In the rows, 128 means zero.
Each row of D is roughly a mix of the hidden directions of one of 4 groups.
D (120 x 11):
[[136 147 171 141 137 107 126 104 110 153  90]
 [120 118 134 142  81 129 106 150 126 109  83]
 [112 131 115 155 122 128  68 114 149 116 109]
 [131 146 132 154 119 145  74 130 125 136  89]
 [143 152 139 140 116 155 100 137 125 139  73]
 [141  96 119  74 156 124 133 119 106 145 138]
 [161 140 129  89 168 110 154 141 131 110 120]
 [133 124 131  79 118 133 109  96 144 102 159]
 [112 152 130 162 125 161 100 105 111 147  97]
 [142  88 133 105 147  96 135 146 121 141 168]
 [120 125  97 124 129 130 125 183 139  88 136]
 [125 142 103 103 142 157 125 142 125  95  82]
 [174 117  96 141 137 154 141 118 125 119  90]
 [131 166 129 117  95 118 159 123 133 115  83]
 [ 97 122 115 144 100  99  97  92 135 108 115]
 [157 122 149 157 153 116 114 126  94 134  88]
 [148 146 115 183 140 138 110 144 158 137 116]
 [118 140 133 168 100 136 101 145 159  96 146]
 [111 110 124 100 135 174 120 113 151 107  95]
 [105 160 117 151 104 140 106 102 141 108  92]
 [ 98 132 131 180 110 155 112 111 124 152 140]
 [133 159 101 136 132 122 129 101  97 151  84]
 [122 147 116  89 139 155 139 130 169  97 112]
 [131 125 145 168 129 112 159 118 113 174 108]
 [158 162  88 133 124 103 137 124 104 146 103]
 [111 125 114 152 151 141 107 130 140 131 188]
 [119 116 136 118 135 113  65 131 106 136 155]
 [116 129 111 122 124 133 111 167 161  89 159]
 [139 118 119 108 187 100 151 130 122 114 113]
 [119 170 139  83 107 105 123 129 100 117 137]
 [114 112 112  97 119 134 135 146 154  80 157]
 [135 136 125 130 152 138 154 139 113 136  65]
 [121 172 125 137 100  97 108 131 112 163 141]
 [167 136 113  90 142 132  88 109 118 142 143]
 [146  91 133 144 121  74 128 136 115 151 141]
 [141 114 122  75 128 125 126 144 153  96 156]
 [104  89 132 124 148 150 100 112 106 132 165]
 [146 163 127 167 106 114 168 132 127 138 107]
 [134  99 130 128 166 149 139 163 135 150 163]
 [107 152 121 110  97  91 138 109  93 151 121]
 [111 145 112 114 104 124 146 167 138 107  84]
 [123 106  92 115 149 174 132 154 139 123 153]
 [128  96 127  94 113 138 107 115 143 121 178]
 [162 131 107 119 167  93 147 157 134 116 137]
 [ 94 151 110 174 143 134 141 133 112 158 115]
 [ 99 140 128  98 125  84 146 109  94 141 119]
 [100 107  96 124 125 172 150 141 146 105 141]
 [ 98 170 109 148 139 133 168 123 135 153 132]
 [100 117 118 143 148 189 120 146 135 128 139]
 [140 152 153 141 106  78 123 105 114 135 102]
 [164 119 145  75 118 114 141 125 131 107 104]
 [109 129  98 122 110 143 167 124 133  97  88]
 [103 119 145 105 164  98 140 153 142 110 158]
 [109 136 157 136 123 158 119  73 125 146 115]
 [138  99 116 110 133 145 129 113 140 150 186]
 [100 117 113 133 146 193 130 136 136 123 128]
 [147 162 132 123 130 142  79 152 141 130  95]
 [138 145 139 169 133 127  99 140  93 158 153]
 [118 148 121 109 112  83  81 126 140 108 128]
 [159 143 155 124 150 117  93 109 108 166 124]
 [154 152  84 148 145 136 139 162 150 113 126]
 [125 130 138 120 101 115 122  85  89 157 103]
 [133 154 140 161 120 119 141 135 115 129  69]
 [143  80 133 111 160 143 151 117 131 100 109]
 [118 106 119  88 153 165 127 127 161 106 125]
 [117 136 105 156 152 127 100 127 157 115 173]
 [131 121 125 107 124 121  96 147 145 103 183]
 [ 92 153 161 134 120 113  93 125 125 156 151]
 [134 102 131 101 152 166 176 134 135 128 135]
 [123 135 144 153 110 129 142  91 104 166  95]
 [110 159 120 181 127 164 126 109 122 127 133]
 [128 148 116 153  69 157 113 130 133 140 133]
 [136 139 156 165  82 128 119 112 133 120  96]
 [122 153 139 150 122 128 160  88 115 167 110]
 [151 124 143 133 125 115 111  92 119 175 161]
 [131 183 129 109 104  88 139 135 121 117 131]
 [142 151 141 147 124 114 142 142 117 119  66]
 [118 155 127 137  90 123 111  99  98 163 111]
 [112 132 109 161  90 138 103 102 127 142 162]
 [103 127 126 145  91 178 125 138 154 112 139]
 [108 126 150  96 131  76 135 114 101 143 138]
 [132 130 129 112 109 121 194 120 133 120 102]
 [131 164 150 161  88 128 139 116 155 112 113]
 [140 104 138 103 130 132 125 102 141 146 186]
 [122 137 133 162 137 124 138 116  93 162  84]
 [ 92 143 138 113 118 144  90 104  90 120 144]
 [102 155 129 115  90 118 111 101 119 108  93]
 [140 142 135 178 101 118 151 124 108 150  99]
 [117 160 130 156  95 147  96 110 118 160 117]
 [122 106 131 100 173 110 152 106 109 118 101]
 [119 109 103  99 141 123 120 178 114 114  99]
 [143 149 123 140 153 133  73 156 142 135 149]
 [137 125 141 101 133  90  95 147 101 140 162]
 [108 130 105 122 160 136 155 160 155  92 135]
 [107 137  83 145 112 154 139 145 126 103  95]
 [148 140 112 123 150  93 139 172 145 116 159]
 [106 128 102  91 119 136 135 145 159 113 169]
 [158 117 127  73 153 116 135 141 138 102 141]
 [135 137 128 124 135 132 120 131 167  99 185]
 [151  92 134  97 132 127  95 138 137  98 158]
 [106 113 139 143 153 185 119 126 133 149 149]
 [111 150 135 176 113 132 140 106 114 159 102]
 [154 110 129 179 127  94 125 141 122 158 134]
 [140 156 135 117  99 113 182 130 120 127  99]
 [175 106 108 125 156 129 145 112 115 121  91]
 [123 140 130 156  84 166 105 141 150 132 147]
 [111 147 126 143 130 131 160  94 108 176 113]
 [110 120 134  91 100  84 155 130 111 126 150]
 [130 133 132 139  92  71 121 137 134 111 156]
 [105 139 123 153 150 163 109 171 124 115 106]
 [104 144 110 149 128 148 136 155 122 104  78]
 [169 100 114 132 129 148 144 156 155  98 140]
 [136 145 146 121 162  77 110 128 112 154 138]
 [ 91 148 113 168 126 136 144 126 111 164 106]
 [114  97 121 125 113 178 150 120 141  96 112]
 [129 146 125 118 157 143 119 164 120 105  79]
 [126 150 136 168 119 135  87 105 109 161 127]
 [128 147 144 138  88 119 134 116  94 139  83]
 [147 136 110 123 148 101 143 174 150 111 158]
 [119 160 136 128 112 131 115  93 116 115  75]]
Which two rows in each list fit none of the groups? Every other row fits one group, some only roughly. Give them in the order they come.
  * Q668: [138  73 139 143 120 150 156 146 133 131 156]
  * Q688: [130 130 118 187 106 124 108 114 140 129  95]
  * Q523: [128 135 112 103 156 142 170 137 166 105 142]
  * Q796: [141 137 132  89 135 127 155  98 152 131 171]
  * Q871: [107 143 112 110 135 102 138 121 153  94 174]
  * Q94: [ 96 104 140  93 127 124  90 108 100 123 144]
  * Q593: [156 118 124 132 169 163 136 156 162 132 121]
  * Q426: [131 132 156 131 164 101  97 152 147 138 162]
  * Q699: [132 127 155 129 138 107 110 163 152 125 178]
  * Q32: [ 98 144 151 151 153 158  90 112 132 145 112]
  * Q152: [137 134 158 130 128 117  88 102 129 156 170]
  * Q452: [127  98 135 112 126 129 194 118 113 131 133]
  * Q273: [124 124 145 157 128 174  98 145 162 122 145]
  * Q125: [152  96 130  79 158 147 122 118 150 122 126]
 => Q668, Q125
  * Q598: [133 175 119 175 118 133 145 119 144 130 102]
  * Q444: [140 126 134 126 192 117 110 150 127 109 109]
  * Q165: [124 146 111 110 133 126 137 166 163  86 149]
  * Q344: [ 90 141 140 139  94 134 100 111 142  91 142]
  * Q605: [119 147 126 184 157 129 131 145 106 139 102]
  * Q124: [123 143 152 158 100 151  85 114 131 156 130]
  * Q225: [ 89 111 118 142 122 154 138 161 149  99 153]
  * Q804: [142 177 120 178 122 136 124 136 144 132 110]
  * Q987: [137 150 113 189 131 136 160 126 144 134 134]
  * Q863: [129 136 148 129 129 185 141 126 106 146  92]
  * Q980: [111 151 115 129  81 170 142 127 137 108 111]
 => Q444, Q980
  * Q956: [129 149 127 135 119 107  73 156 124 107 153]
  * Q513: [117 154 125 123  80 126 151 143 159 100 110]
  * Q111: [101 130 112 170  86 122 159 110 125 130 116]
  * Q402: [149 147 136 133 141  95 106 103  97 166 111]
  * Q434: [105 128 126 120 128  93 104 118 107 122 183]
  * Q43: [145 148 128 168 111 146 112 135 136 139  77]
  * Q226: [158 138 115 128 172 167 124 141 112 138 101]
  * Q759: [ 76 143 148 123 101 135 113  97 111 141 114]
  * Q485: [155 146 134 107 143 116 138 158 148  79 111]
  * Q610: [ 82 128 121 162  89 151 127 117 139 114 142]
  * Q195: [140 113 132 140 134 130 108 129 128 163 189]
  * Q47: [156  93 108  85 160 121 132 140 112 120 115]
 => Q226, Q47
  * Q265: [108 149 125 122 126 105  89 124 118 118 180]
  * Q257: [117 135  99  94 145 121 133 175 147 102 140]
  * Q200: [105 151 116 117 112 105 172 108 122 107 160]
  * Q218: [120  91 130 126 122 159 171 107 132 125  93]
  * Q69: [117 110 109  68 105 130 131 146 145 111 136]
  * Q360: [127 150 147 124  87 129 156  96 133 140  90]
  * Q764: [109 143  95 129 165 128 135 171 141 113 153]
  * Q666: [122 154 109 153  86 131  90 118 146 108 142]
  * Q429: [133 116 135 121 164 180  95 144 127 139 142]
  * Q899: [153  99 131 119 138 140 147 100  97 152  89]
 => Q666, Q899
  * Q502: [161 130 121 122 113  87 104 117 122 146 170]
  * Q399: [122 163 131 108 118 158  89 125 136 110  91]
  * Q512: [107 142 135 163  96 153 140 135 158 115 162]
  * Q379: [116 144 121 182 116 144 169 106 132 130 125]
  * Q412: [121  99  88 111 126 165 150 120 145 125 159]
  * Q221: [136  75 137 127 148 161 159 130 120 150 130]
  * Q362: [150 113 116 120 175 159 127 153 119 162 131]
  * Q59: [137 141 125 111  89  79 132 121 100 152 136]
  * Q918: [ 84 149 133 135 177 141 126 144 149 113 122]
  * Q734: [ 87 163 109 155 121 160 115 118 128 139 107]
  * Q259: [140 157 119 108 157 115 174 145 129 124  96]
  * Q204: [ 95 143 116 127  89 113  88 111 102 137 132]
 => Q512, Q204
  * Q543: [132 138 108 118 141  90 108 143 169 110 162]
  * Q411: [171 135 150  96 152 117 154  97 134 126 143]
  * Q269: [ 99 134 137 170 112 138  91 143 133 121 162]
  * Q473: [120 180 131 159 123 125 162 132 144 126 102]
  * Q501: [100 126 160 125 159 123 107  90 107 147 107]
  * Q417: [170 167 129 154 129 113 155 155 135 146 130]
  * Q180: [150 135 141 173 114  84 119 121  99 131 119]
  * Q876: [143 117 130 123 127 168 165 132 144 128  81]
  * Q321: [141  94 129 146 127 111 190 123 129 141 128]
  * Q369: [132 124 117 172  95 156 136 155 140 130 161]
  * Q231: [119 174 116 109 108 107 133 122 155 105  95]
 => Q180, Q369
  * Q603: [135 116 106 149 129 152 102 127 125 165 175]
  * Q588: [127 138 130  88 137  84 136 131  92 142 103]
  * Q196: [162 125 154  78 146  99 128 109 131 131 132]
  * Q544: [150 106 128 108 159 113 118 160 101 115  92]
  * Q495: [118 125 144 141  86 101 133  87 136 131 161]
  * Q999: [124 147 136 117  93 102  93 123 116 126  82]
  * Q449: [152 102 131 110 155 161 167 150 148 137 120]
  * Q491: [122 105 147 139  91 176 117  98 130 130 115]
  * Q812: [181 121 139 131 165  98 109 129 121 144 127]
  * Q721: [ 96 157 108  87 125 104  98 106 127 131 132]
 => Q588, Q721
  * Q692: [ 91 137 119 154 117 149 141 100 131 165 157]
  * Q14: [122 126 166 151 124 159  86 104 133 152 122]
  * Q972: [149 112 146 140  97 103 151 132 104 150  89]
  * Q174: [167 111 135 129 188 121 122 138 136 115 118]
  * Q93: [103 110  98 157 131 161 153 164 136 124 139]
  * Q915: [136 139 123 199 134 133 110 127 127 144 133]
  * Q60: [122  92 133 156  99 114 157  99 110 140 104]
  * Q388: [131  81 151  88 128 130 147 129 105 105 116]
  * Q662: [129  77 140  97 139 129 156 131 107 135 156]
  * Q185: [111 129 134 190 117 142  93 125 125 136 140]
  * Q334: [124 145 114 129 160 162 107 163 120 119  90]
  * Q465: [129 129 107 148 110 115 165 168 162 109 140]
  * Q470: [131 141 148 153 146 151  97 104 110 173 126]
 => Q388, Q465
  * Q982: [100 133 133 105 123 162  82 102 122 115 106]
  * Q898: [169 109 134 102 161 114 113 152 120  96 122]
  * Q964: [156  90 131  82 155 122 111 128 112 122 143]
  * Q339: [122 123  89 123 141 130 178 135 152 101 145]
  * Q432: [125  98 143 113 120 154 170 113 109 137  90]
  * Q840: [ 70 117 142 110 105 136 142 141 138 115 155]
  * Q138: [108 111 126 133 105 140 135  90 105 178 130]
  * Q676: [155 128 151 144 119 129 102 148  96 163  96]
  * Q159: [ 91 164 109 167 115 134 140 154 140 128 114]
  * Q464: [167 159 128 168 119 104 136 155 134 144 119]
  * Q905: [138 178 118 159 116 152 118 135 151 122  98]
  * Q528: [ 97 159 105 164  99 139 155 113 142 125 118]
  * Q626: [123 158 143 122 134 132  68 141 124 100 117]
  * Q919: [108 104 142 117  82 145 137 143 147 109 162]
 => Q339, Q528
  * Q861: [105 154 163 169 123 133 103 123 119 133  95]
  * Q940: [134 122 124 128 129  95  63 144 137 127 143]
  * Q621: [119  92 140  95  88 117 157 123 122 111 148]
  * Q636: [101 136 100 146  99 173 139 131 134 135 158]
  * Q750: [144 101 138  96 140 121 138  90  97 162 131]
  * Q90: [123 156 120 106 123 154 178 124 145 103 108]
  * Q746: [144 102 149 112 176  99 132 142 138 115 153]
  * Q957: [121 145 146  98  86  97 120 129  96 127 103]
  * Q298: [135 103 134 140 109 186 154 121 130 122 106]
  * Q337: [132 108 144 131 143 152  78 146  99 150 146]
  * Q299: [110  76 124 157 136 141 153 103 115 138 146]
  * Q686: [147  82 156 129 134 169 118 125 150 110 128]
 => Q636, Q298
  * Q483: [132  99 157 130  77 147 113 104 119 142 138]
  * Q40: [148 156 145 112 114  92  81 107 120 119 129]
  * Q771: [156  91 140 115 165 124 118 108  94 147 137]
  * Q557: [115 147 128 111 148 164 106 137 117 122 180]
  * Q86: [122 108  94 149 145 158 148 175 131 131 138]
  * Q775: [125 124 100 136  86 169 144 109 120 120  99]
  * Q664: [117 165 140 143  91  80 111 131 127 118 132]
  * Q635: [114 128 146 156 115 146 144 109 108 179 105]
  * Q31: [144 130 129 105  95  77 139 123 101 147 143]
  * Q133: [160  96 139 107 161 135 128 165 126 154 135]
  * Q283: [ 98 165 116 179 127 139 135 143 148 124 141]
  * Q173: [158 146 149  93 136  89 126 123 118 111  96]
  * Q893: [118 164 113 129 121 136  84 145 118  96 100]
 => Q664, Q635
  * Q401: [159  93 134  83 153 123 112 123 123 120 154]
  * Q700: [148 138 100 137 175 134 135 115 117 128  83]
  * Q178: [101 104 109 115 154 145 128 112 155 101 165]
  * Q580: [124 151 104 106 141 124 151 175 149 100 114]
  * Q760: [106 110 117 182 135 156 133 101 144 123 142]
  * Q906: [117 170 113 155 131 140  81 126 147 110 127]
  * Q365: [121  88 115 119 134  99 162 113 158 105 145]
  * Q192: [155 120 100 121 161 133 112 174 119 146 149]
  * Q909: [127 143 119 191 141 108 118 128 117 157 127]
  * Q552: [159 128 140  90 145 135 148 149 129 115  83]
  * Q996: [122 131 138 180 106 129 102 144 117 121  89]
  * Q842: [119 185  97 142 135 106 124 128 114 148 112]
  * Q461: [102 163 112 161 125 168 104 127 136 139 110]
  * Q119: [135  89 137 155 138 135  79 123 101 137 139]
  * Q187: [137 167 120 103 147 122  98 158 148 124 160]
 => Q909, Q552
  * Q585: [166 128 155 119 137  86 140 111 114 160 116]
  * Q27: [ 99 133 115 109  79 120 153 106 100 132 115]
  * Q389: [136 128 126 130 152 112 170 105 109 144  82]
  * Q651: [113 128 168 139 173 119  99 133 146 135 153]
  * Q618: [132 106 123  84 141 129 116 146 119 115  77]
  * Q371: [137 117  99 134 130 165 142  91 116 168 114]
  * Q155: [100 130 148 148 103 137 154  83 128 132  98]
  * Q62: [ 88 111 118 126  91 152 121 104 135 152 156]
  * Q782: [158 142 146 102 144 125 117  88 111 152  96]
  * Q446: [144  87 135 107 144 163 145 137 143 135  90]
 => Q389, Q618
  * Q751: [133 118 131 101 161 146 121 145 115 137 184]
  * Q715: [132 135 154 185 110 133 105  98 121 138 121]
  * Q527: [ 98 175 115 163 119 138 120 135 145 126  99]
  * Q248: [130 135 121 116 144 146  73 156 133 116 162]
  * Q169: [129 117 128 157 137  97  87 132 110 144 169]
  * Q16: [124 110 147 109 151 166 100 136  99 141 161]
  * Q290: [121 149 148 127 147 139 132 127 116 120  62]
  * Q511: [127 147  97 119 131 141 103 168 122  90 102]
  * Q104: [ 86 163 126 144  89 136 117 115 115 152 129]
  * Q229: [104 166 123 142  90 130 161 116 138 143 102]
  * Q649: [116 152 113 100  94  90 142 146 143 114 154]
  * Q108: [126 156 145 143 135 103  97 153 136 153 169]
  * Q786: [145 118 111 106 153 141  95 163 131 125 169]
 => Q527, Q649
